Here are some points:
(24, -14, 9, 27, -12, 6, 6, 1, 24, -11, -28, 19, 13, 15, 3, 8)
(-38, 13, -1, -10, -52, -10, 12, 1, -18, -44, -26, -12, -9, 46, -1, 4)
(36, 8, -33, 11, -30, 4, -2, -2, 7, 18, -67, -24, -23, 24, -3, 73)
(-62, 5, -5, -22, -32, -20, 7, -4, -51, -49, 33, -25, -12, 12, -4, -57)
(48, 11, 2, 8, 58, 22, -16, -4, 12, 81, 9, -6, 20, -59, -3, 18)
(-63, 0, 32, -45, 41, 13, -13, 10, -22, -16, 94, -2, -5, -55, -4, -103)
(-27, -9, 4, -5, 25, -8, 12, -10, -10, 15, 6, -5, -3, -12, -5, -20)
(21, 17, 15, -17, 11, 1, 13, -51, -11, 44, -5, -10, 3, 17, -17, 32)
(11, 30, -22, -15, 40, 18, -28, 11, -7, 43, 15, -52, 17, -35, -21, -17)
(85, -4, -8, 29, 70, 46, -17, -12, 22, 113, -34, -36, -8, -59, 12, 59)
(-40, 6, -24, -6, -30, -21, -10, 7, -50, -39, 19, 11, -9, 35, 3, -31)
(-17, 7, -17, -10, -47, -42, -6, 10, -24, -36, -15, 23, -1, 59, 6, -3)
(-24, -21, 3, -10, -5, -2, 26, -7, 20, -13, -15, -14, 4, 24, 9, 23)
(-27, -31, 11, -5, -65, -36, 11, -5, 6, -127, -1, 73, 7, 79, 22, -28)
(2, -21, 2, 14, -60, -17, 17, -12, 25, -79, -28, 68, -1, 62, 17, 17)
(2, 2, -4, -6, 15, -39, 12, -9, 18, -1, -31, -10, 19, 9, -22, 13)
(-55, 8, -9, -12, -28, 5, 21, -16, -22, -57, 1, 4, -33, 52, -8, -33)
(32, 0, 21, -3, 95, 63, -7, -4, -5, 112, 28, -40, 5, -108, -8, -10)
(31, -13, -8, 0, -24, -35, 5, -23, 8, 9, -13, -4, -4, 52, 8, 58)
(23, -1, -24, 24, -92, -68, -16, 10, 16, -86, -57, 30, -5, 87, -4, 49)
(-76, 6, 17, -22, -33, -52, 10, -17, -33, -68, 12, 4, 7, 23, 5, -71)
(70, 4, -29, 16, 19, -19, -24, 6, 27, 48, -46, -10, 0, -3, 8, 68)
(97, -5, -4, 10, 20, 7, -7, -11, 22, 104, -41, -29, -17, 1, -5, 90)
(13, -2, 14, 5, 13, 24, 9, -2, -3, 33, 6, -2, -14, -42, 6, 20)
(24, -17, 2, 25, 17, 20, -7, 0, 13, 20, -31, 4, 2, -15, 16, 29)
(48, -13, -12, 11, -12, -22, -15, 26, 17, 2, -16, 3, 8, 17, -1, 40)
(-31, 0, 13, -23, 31, 9, -22, 21, -25, -2, 77, -8, -4, -31, -5, -63)
Here are 12 more points, each followed by its number:
(17, 16, -21, -8, 19, 18, -26, 18, -31, 66, -17, -49, -14, -24, -8, 16) 0
(3, 1, -1, -9, -91, -24, 24, 6, 12, -57, -55, 58, -19, 38, 12, 26) 1
(23, 19, -11, 11, 34, 31, -19, 11, 20, 44, 21, -13, 10, -46, -13, 7) 2
(61, -4, -17, 51, 45, 15, 19, 3, 29, 102, -54, -27, 2, -42, 7, 79) 3
(82, 13, -8, 45, 20, 32, -5, 11, -2, 101, -29, -9, -20, -55, 12, 74) 4
(45, 4, -20, -4, -11, -16, -18, 18, 5, 12, -21, -8, 2, 5, 6, 52) 5
(87, 19, -28, 34, 16, -15, 20, -18, 24, 65, -78, -49, -25, -12, -12, 124) 6
(18, 4, 1, 0, 16, 18, -35, 17, -15, 12, 34, -16, 4, -24, 1, -16) 7
(21, -20, -23, 11, -53, -50, 4, 5, -1, -48, -61, 17, -3, 55, 6, 29) 8
(1, 7, 25, -5, 51, 36, -13, -2, -12, 51, 28, -24, 13, -59, 1, -7) 9
(-26, 5, -1, 3, -38, 7, 19, 7, -13, -53, 13, 24, -29, 13, 19, -16) 10
(-5, -15, 9, -5, 21, 26, 4, 4, -2, -16, 20, 23, 19, -16, 2, -38) 11
Which two of these numbered points are nearest to each point below, ignoring the 3 directions in which the first points spread most? Their numbers follow each, nearest first.
(-12, 12, 46, 0, 18, 22, 10, -2, 0, 25, 35, -24, 7, -45, -1, -20) > 9 6
(35, -15, -18, 6, -22, -28, -16, 19, 12, -26, -15, 17, 9, 21, 11, 21) > 5 7
(13, -14, 0, -7, -2, -5, -4, 21, 12, -12, 12, 4, 10, 6, -3, 5) > 5 11
(2, 2, -14, -2, 49, -10, 5, -21, 20, 35, -7, -36, 0, -48, -18, 17) > 6 8
(-42, -18, 7, -4, -64, -40, -6, -2, -6, -108, 41, 52, -3, 76, 4, -48) > 7 2
(-31, -12, 29, 4, -16, 6, -7, 2, -20, -22, 31, 6, 9, -11, 7, -18) > 9 0
(-77, -34, 41, 4, -57, -26, 23, -3, -19, -105, 15, 44, 16, 51, 12, -53) > 9 11
(26, 16, -6, -11, 33, 10, 6, -32, 2, 46, -28, -17, -9, 12, -25, 19) > 11 9
(61, 12, -38, 21, 54, 16, -34, 10, -7, 96, -12, -63, -6, -51, -26, 38) > 7 8
(28, 9, 5, -6, 28, 23, -5, 9, -16, 63, 5, -21, -7, -44, 12, -3) > 0 8
(-15, 0, -8, -21, -27, -33, -3, 11, -2, -55, 20, 14, 19, 24, 6, -44) > 5 8
(0, -16, 6, 19, -45, -4, 27, -1, 10, -57, -23, 51, -18, 26, 28, 9) > 10 4
(-29, -9, -20, -35, -46, -29, 24, 17, 14, -48, -9, 20, -8, 17, -14, -7) > 1 5
(-5, 24, -16, 0, -48, 9, 22, -6, 23, -31, -52, -17, -33, 44, 2, 24) > 10 11
(2, -32, 13, 2, -15, 10, 11, -3, 3, -39, -22, 46, -1, 29, 15, -8) > 11 9
(27, -31, -8, 23, 1, -13, 26, -7, 19, 52, -68, -12, 3, -8, 20, 56) > 3 8
(109, -3, -13, 46, 32, 22, 4, -4, 61, 94, -65, -24, -4, -40, -8, 113) > 6 2
(30, 9, -26, -14, 4, -33, 31, 2, 13, 6, -20, 2, -29, 6, -5, 28) > 6 8
(-76, 11, 31, -33, -87, -33, 16, 16, -35, -127, 23, 70, 22, 44, -2, -74) > 1 9
(31, 12, -3, 20, 38, 5, 14, -9, 6, 95, -25, -45, 21, -68, -6, 40) > 3 9
(-1, 11, -6, 6, 35, 21, -22, 13, 0, 21, 21, -14, 11, -31, -9, -22) > 2 11
(11, -39, 12, 22, -45, -31, 42, -27, 30, -50, -46, 37, -1, 52, 14, 55) > 6 3
(22, 7, -12, 6, 27, 18, -11, 1, 23, 26, 5, -5, 3, -22, 1, 7) > 2 11
(20, -8, 16, -3, 75, 24, 10, -20, 14, 72, 1, -28, 1, -61, -21, 20) > 6 9
(-67, 2, -13, -30, -12, -2, -10, 14, -41, -36, 32, -19, -5, 16, -6, -74) > 0 11
(99, -3, -15, 34, 52, 9, -22, 4, 42, 95, -53, -16, 0, -42, -7, 89) > 8 5
(-85, -29, 33, -17, -61, -30, 4, -5, 6, -123, 31, 46, 8, 69, 19, -54) > 9 11
(56, -17, -9, 46, -44, 4, 21, 11, 33, 7, -62, 14, -7, 14, 9, 95) > 10 3
(-4, -4, 20, 4, 31, 23, 7, -15, -4, 31, 12, -20, 2, -42, 19, -5) > 9 3
(1, 26, 19, -15, 57, 56, -17, 2, -44, 92, 67, -27, -5, -116, -6, -20) > 4 10
(52, -10, 21, 14, 33, 17, 17, -12, 36, 56, -41, -17, -2, -43, 16, 48) > 6 9
(52, -13, -15, 28, -6, 19, 2, 9, 27, 19, -30, 17, 15, 4, 3, 47) > 11 2
(8, -31, 7, 32, -14, -5, 34, -6, 16, -26, -50, 16, -10, 37, 37, 31) > 3 9
(27, 7, -4, 3, 35, 9, -24, 24, 10, 51, 3, -23, -6, -31, -2, 0) > 0 5
(11, -12, -17, 0, 3, -8, -6, 26, 7, -23, 0, 13, 3, 10, -3, 7) > 5 0
(-39, -1, -18, -31, -19, -39, -11, 5, -18, -50, 22, 10, 4, 14, -2, -80) > 8 5
(20, -7, -12, 11, 59, 17, 7, -7, 19, 106, -8, -39, 0, -77, -26, 32) > 3 6
(-72, -19, 39, -6, 15, 17, 4, -18, -21, -44, 48, -2, 2, -15, 10, -71) > 9 11
(36, -17, 2, 27, 40, 41, 18, 3, 21, 62, -32, -10, -2, -43, 14, 44) > 3 10
(-32, 8, -25, 9, -80, -34, 16, 20, -39, -94, -34, 15, -13, 97, -3, 6) > 0 11
(-26, -18, 0, -1, -39, -38, 8, -3, 7, -94, 15, 52, -7, 69, -2, -36) > 11 8
(22, 8, 11, 3, 16, 18, 11, 20, -3, 57, 21, -7, -2, -31, 13, -29) > 0 4
(14, -4, 9, 17, -46, -5, 19, -3, 6, -28, -17, 46, -16, 21, 5, 20) > 10 4
(65, 9, -21, 22, 54, 18, -28, 8, 25, 97, 4, -32, 4, -74, -19, 41) > 2 5
(-9, -19, 20, -3, -20, 3, 3, 0, 0, -29, 0, 30, 25, 17, 1, 9) > 9 11
(53, -13, -45, 44, -61, -38, -16, 15, 20, -9, -62, 12, -5, 50, 7, 80) > 0 7
